The same turns and mirrors carry the whole set onto itself and the rows of a family onto each other. Which other rows belong to the same family as each row named below? List them in the order they appear above.
These 32 rows form 4 families of 8 rows each.
K18: [-2.107, 1.084, 0.418, -0.263, -0.100, -0.092, -0.225, 1.305, -1.848, 1.351, 0.797, -1.555, 1.358, 0.935, -1.465, 1.560, 0.318, -3.343, -2.016, -0.278]
K307: [-2.732, 0.453, 1.058, 1.792, -0.738, -1.600, 0.658, -0.641, -1.607, 0.085, -1.333, 1.326, -0.305, 0.630, -0.108, -0.963, 1.222, -1.875, -0.739, 1.372]
K372: [-0.505, 1.246, 0.656, -0.277, -1.189, -1.018, -0.415, 1.383, -1.440, 1.894, 0.857, 0.560, 1.716, 0.787, -1.932, 0.256, 0.333, -3.897, -1.524, 0.283]
K28: [-2.359, 0.369, 1.814, 1.426, -1.322, -0.391, 1.113, -0.351, -1.484, -0.292, -1.133, 0.591, -0.516, -0.049, -0.644, -0.798, 2.062, -0.698, -0.814, 1.364]
K532: [-0.294, -0.079, -0.318, -1.677, 0.000, -0.109, 1.272, -1.576, -0.706, 0.855, 2.076, -0.720, 1.454, 1.511, -0.260, 1.690, -1.368, -0.431, -2.314, -0.966]
K834: [0.185, -0.681, -1.041, -0.665, 0.144, -1.037, 0.740, -1.291, 0.124, 0.650, -0.520, -1.685, 1.434, 0.635, -0.241, 0.966, -1.062, -0.097, -2.241, -1.452]
K972: [-0.979, 0.184, 1.559, -1.155, 1.712, -0.752, 0.478, 1.139, -0.936, -1.509, 0.610, 0.769, -0.061, -1.050, -0.759, 0.335, 1.519, -1.737, -2.002, 1.256]
K346: [-1.699, 1.043, -0.329, -0.032, 0.531, -3.227, 1.087, -1.352, -2.089, 0.113, -0.289, -1.147, 0.490, 1.479, -0.357, 0.665, 1.027, -0.798, 0.294, -0.724]
K181: [-0.905, -0.447, 1.046, 0.908, -1.313, 1.111, 0.793, -0.776, 1.096, 0.532, -1.116, 1.334, 0.610, 0.428, 1.663, -0.839, -0.098, -0.908, -2.235, 0.642]
K916: [-0.076, -0.931, 2.145, -0.699, -0.276, -0.747, 0.783, -2.070, 2.053, -1.679, -0.380, -0.286, 0.247, 0.249, -0.828, 1.332, -1.114, -1.056, 0.094, 2.084]
K413: [0.301, -0.106, -0.534, -1.343, 0.350, -0.463, 1.456, -1.376, 0.283, 0.274, 0.365, -1.079, 1.195, 1.234, 1.407, 0.820, -0.290, -0.026, -1.588, -1.482]
K619: [0.025, -0.153, 2.012, 0.108, -1.545, 0.965, -0.114, 0.277, 0.549, 1.201, 0.170, 1.503, 0.297, 0.805, -0.065, -1.706, 0.074, -0.726, -2.407, -0.153]
K920: [0.070, 0.262, 1.675, -1.609, 0.867, -0.067, 1.683, 0.940, 0.818, -1.284, 0.122, 0.937, 0.371, -0.904, 0.423, 0.538, 1.307, -2.999, -1.209, 1.835]
K114: [1.670, 0.650, 0.281, -1.437, 0.275, -1.162, 0.475, -0.757, 0.157, 1.550, 1.157, -0.403, 1.476, 1.132, -0.024, -0.303, -0.948, 0.282, -2.028, -0.943]
K472: [-2.015, 1.764, 0.480, -1.168, 0.493, -3.016, 0.691, -0.559, -2.605, -0.681, 0.346, -0.254, 1.316, 0.442, -1.436, 1.221, 0.912, -0.770, -0.409, 0.024]
K105: [-0.149, -1.424, 0.593, 0.400, -2.206, 0.615, 0.613, -0.415, 0.602, 0.139, -0.658, 0.066, 0.951, 0.609, 0.636, -1.180, 0.173, 0.083, -2.581, 0.527]
K857: [0.798, 1.071, 2.100, -0.742, 1.547, -0.909, 0.230, 0.544, 0.724, -0.102, 0.824, 1.687, 0.751, -1.017, -1.208, -0.279, 0.203, -2.529, -1.383, 0.695]
K957: [-0.070, 0.318, 1.076, -0.694, 0.595, -1.200, 1.060, 0.104, 0.397, -1.343, -0.213, 0.638, 0.898, -1.220, -1.216, 0.293, 0.861, -3.203, -1.966, 2.917]
K399: [-1.854, 1.316, 2.403, 1.574, -0.952, -1.213, -0.760, -0.116, -1.280, 0.758, -0.571, 1.362, -0.187, 0.021, -1.336, -1.314, 0.999, -1.237, 0.539, 0.642]
K976: [-1.178, 1.052, 0.001, -1.113, -1.389, -0.762, 1.082, 0.317, -2.048, -0.132, 0.221, -0.618, 0.506, 1.711, -2.122, 0.938, 1.030, -4.311, -2.167, 0.986]
K681: [0.125, 0.538, 1.746, -0.581, -2.839, -1.883, -0.335, -0.360, -1.048, 1.492, 0.622, -0.448, 0.720, 3.214, -2.013, 0.759, -0.833, -1.310, 0.471, 0.294]
K736: [-0.926, -0.734, 0.376, -0.363, -1.726, -1.802, 0.868, -1.047, -0.401, 0.776, -0.190, -1.177, -0.199, 3.533, -1.376, 1.904, -1.215, -2.270, 0.218, 0.936]
K350: [0.445, -0.872, 1.731, -1.850, -0.276, -1.894, 1.378, -0.780, 2.002, -1.757, -0.540, -0.042, -0.336, 1.830, -0.016, 0.758, -0.545, -0.557, -0.055, 1.692]
K332: [-0.818, -0.359, 1.012, -1.146, -2.439, -0.570, 0.525, -1.778, -0.092, -0.269, 0.163, -1.299, 0.114, 3.317, -1.965, 1.728, -1.114, -2.005, -0.191, -0.077]
K658: [-1.172, -0.808, 1.467, 0.666, -1.280, 0.663, -0.239, -0.831, 2.220, 0.653, 0.328, 0.906, 0.540, 1.512, -0.115, -0.511, -1.328, -0.746, -3.009, 1.126]
K236: [-0.530, 1.479, 0.955, -0.355, 0.962, -3.377, 0.040, -1.116, -2.074, 1.226, 0.271, -0.471, 1.158, 0.105, -1.424, 0.750, 0.196, -0.374, 0.448, -0.651]
K35: [0.786, 0.300, 3.000, -1.352, -0.405, -1.510, 0.465, -1.358, 1.343, -0.087, 0.464, 0.680, -0.537, 1.054, -1.117, 0.381, -0.770, 0.163, 0.505, 0.999]
K49: [-1.246, -0.375, 0.920, -0.640, -2.021, -0.929, -0.127, -0.889, -0.226, 1.704, -0.459, -1.257, 0.766, 3.044, -1.310, 1.916, -2.121, -0.489, -1.125, 0.941]
K614: [-3.110, 0.955, 1.937, 1.030, -0.899, -2.337, -0.159, -0.217, -0.163, -1.097, -1.158, 1.407, 0.183, 0.184, -1.175, -0.947, 0.894, -0.815, -1.051, 1.930]
K881: [-0.419, -1.193, 2.318, -1.386, -0.146, -1.666, 0.107, -0.811, 0.835, -1.223, -0.831, 1.114, -0.375, 1.196, -0.638, 0.169, -0.832, 1.165, -0.778, 2.310]
K689: [-1.743, 1.116, 0.195, 0.277, 1.130, -1.819, 1.494, -1.571, -2.151, 0.256, -1.013, -1.527, 0.083, -0.035, -1.334, 1.075, 0.790, -0.812, -0.332, -0.712]
K106: [-1.489, 0.411, 0.585, -0.424, -0.662, -0.225, 0.949, 0.948, -1.732, 1.229, 0.165, -0.180, 0.484, 1.096, -1.156, 1.571, 0.586, -4.873, -1.198, 0.825]

The rest of the family of K658: K18, K532, K972, K472, K49, K614, K881
The rest of the family of K857: K372, K619, K114, K399, K681, K236, K35
The rest of the family of K834: K28, K916, K105, K957, K976, K332, K689
The rest of the family of K920: K307, K346, K181, K413, K736, K350, K106

The same turns and mirrors carry the whole set onto itself and the rows of a family onto each other. Which other rows belong to the same family as each row named below? List them in the order they appear above.
These 18 rows form 3 families of 6 rows each.
K111: [0.710, -1.452, 0.281, 1.082, -1.477, 0.228, -1.045, 2.215, 1.122, -1.187, 2.855, 0.430, 1.864, 0.041, -1.227, 1.639, -0.466, 0.809, -0.701, 0.562, 1.214, 0.021, 0.513, 0.402, -1.853, 2.579, -0.793, -1.176, -0.464, -0.195, -1.607, -1.385]
K11: [0.922, -0.667, 1.693, -2.253, -0.151, -0.975, -1.573, 0.130, 0.527, 0.702, 3.511, 0.727, 2.429, 1.442, -0.413, 0.769, 0.844, 1.921, 1.252, 1.228, 0.574, -0.903, -2.733, -0.434, 0.284, -0.038, 0.918, 0.261, 1.473, -1.153, 0.549, -1.236]
K934: [1.054, 0.684, -1.560, -0.827, 0.670, -2.371, -0.220, 1.024, -0.946, 2.050, 0.596, -0.546, 2.846, -0.371, 0.480, 1.403, -0.585, 0.060, 0.354, -0.100, 0.289, 1.309, -1.357, 0.227, -0.925, 1.088, 0.347, -2.495, -0.554, -2.221, -2.196, 0.360]
K218: [0.864, -2.112, -0.251, -1.497, 0.964, -1.116, 0.245, 2.460, 1.288, 1.891, 1.306, -0.060, 0.727, 2.050, -0.461, -0.144, 1.496, 0.070, -0.286, -2.248, 2.076, -1.227, -1.667, -0.086, 0.117, -0.907, 1.410, 0.046, 0.917, -2.541, 0.332, 1.981]
K222: [-0.641, -2.080, 1.050, 0.794, 0.391, -0.662, -0.561, 1.536, 0.152, -1.198, 1.802, 0.305, 1.604, 0.656, -2.311, 2.017, 0.531, 0.548, -0.510, 0.407, 1.115, -1.814, 0.745, 1.796, -2.099, 1.943, -1.656, -0.546, -1.367, -0.781, -0.341, -1.676]
K783: [1.207, -1.786, 1.321, -1.100, -0.404, -1.190, -1.026, 1.355, 1.896, 0.661, 1.712, 0.433, 2.583, 1.110, -0.911, 1.566, 0.531, 0.818, 1.939, 2.081, 0.352, -1.806, -1.760, -0.670, 1.649, 0.069, 0.944, 0.729, 1.757, -0.747, -1.515, -0.876]
K746: [0.732, -1.160, 0.404, 0.817, 0.860, -0.391, -1.152, 1.717, 1.261, -0.516, 2.388, 0.248, 1.843, 0.609, -3.090, 0.987, -0.699, 0.433, -0.144, -2.160, 0.604, -1.181, -0.539, 1.271, -0.671, 2.396, 0.491, 0.883, -1.076, -0.084, -2.135, -1.702]
K965: [-0.219, -0.200, 0.850, -0.469, 2.701, -1.130, 0.030, 2.288, -0.218, 0.668, 0.282, -0.448, 2.410, -0.806, 0.599, 1.637, -1.630, 0.351, 0.369, -1.025, 1.455, -0.021, 0.198, 2.185, -0.828, 0.090, 0.068, -2.939, -1.170, -1.886, -1.896, 0.975]
K985: [1.420, -2.322, -0.495, -2.458, 0.730, -0.321, -1.600, 1.884, 1.682, 2.373, 0.987, 0.026, 0.993, 3.149, 1.069, 0.554, 0.151, -0.178, 0.292, -1.331, 1.005, -1.264, -1.782, 1.268, -0.275, -0.164, 1.306, -0.515, -0.411, -1.460, -0.913, 1.982]
K579: [1.050, -1.457, -0.367, -0.813, 2.314, -1.123, -1.336, 0.573, 0.128, 1.031, 1.894, -1.014, 3.597, -0.363, -1.370, 0.333, 1.263, 1.654, 0.992, 1.798, 1.338, -1.211, -2.000, 0.995, 1.586, 0.198, 0.741, 0.225, 1.466, -0.813, 0.034, -1.227]
K583: [-1.472, -0.920, -0.261, -0.651, -0.329, 0.007, 1.557, -0.221, 0.387, 0.208, 2.520, -0.210, 1.300, 2.325, -0.865, 1.348, -0.515, 0.630, 0.011, 0.497, 0.667, -1.540, -0.484, -1.496, -2.316, -1.694, -1.225, -0.047, 0.495, -2.013, -2.386, -0.252]
K339: [-0.091, -0.512, 0.846, 0.610, 1.694, -1.788, 0.583, 2.412, -0.802, 1.869, 0.956, -0.625, 2.173, -0.423, 1.118, 1.578, -1.277, 0.775, -0.618, 1.025, 1.638, 1.403, -0.948, 1.563, -1.278, 0.775, -1.495, -1.720, -1.489, -1.693, -0.791, 1.445]
K951: [-1.818, 0.191, -1.591, -0.190, 0.651, 0.672, -1.203, -0.079, -0.290, 0.304, 2.670, 0.185, 2.087, 1.689, 1.235, 0.718, -0.240, 1.386, -1.628, 0.698, 0.707, -0.030, -0.117, -0.317, -2.034, -1.782, -0.766, 0.566, -0.081, -0.505, -1.766, 0.500]
K725: [-0.347, -0.267, 0.276, -0.817, 0.969, -1.277, 0.274, 0.545, 0.387, 2.430, 1.485, 2.550, 1.028, 0.761, 1.739, 0.452, 1.904, 0.773, 0.071, -0.398, 0.845, -0.832, 1.363, 1.955, 0.709, 2.448, -0.219, -1.428, 0.116, 0.110, 0.259, 0.224]
K740: [-1.824, -0.569, 1.124, 0.854, 1.619, -0.134, 0.649, 0.823, 0.577, 2.004, 0.999, 1.753, 1.717, -0.168, -0.052, 0.549, 1.212, 0.301, -1.119, -0.502, 0.202, -0.049, 2.214, 1.730, 0.894, 0.677, 1.075, 0.689, 1.733, -0.639, -0.414, -0.417]
K653: [1.396, -0.364, 0.460, -1.586, 0.071, -0.552, -1.245, 1.350, 0.336, 1.053, 1.262, -0.941, 0.119, 2.744, -0.832, -0.784, 1.006, -1.513, -0.607, -1.169, 0.320, -0.313, -1.285, 0.283, -1.042, 1.069, -0.300, 0.688, 0.090, -1.763, -0.365, 2.475]
K123: [-0.300, -1.631, -0.663, 0.556, 1.386, -0.072, 0.996, 0.582, -0.159, -0.747, 2.666, -0.841, 0.997, 1.146, 0.150, 0.965, -2.106, 0.980, 0.516, 1.070, 1.244, -1.516, -0.432, -0.899, -1.789, -1.653, -0.509, 1.685, 0.550, -0.584, -1.820, 0.182]
K770: [-0.091, -0.858, 1.032, -0.290, 0.822, -0.663, 0.611, 1.690, 0.830, 3.852, 1.825, 2.135, 2.598, 0.184, 1.747, 0.650, 0.665, 2.064, -0.354, -1.561, 1.007, -0.421, 0.067, 2.544, 0.462, 0.875, 0.090, 0.130, 0.196, 0.029, 0.388, -0.979]

The rest of the family of K579: K934, K746, K951, K740, K653
The rest of the family of K783: K222, K985, K583, K339, K770

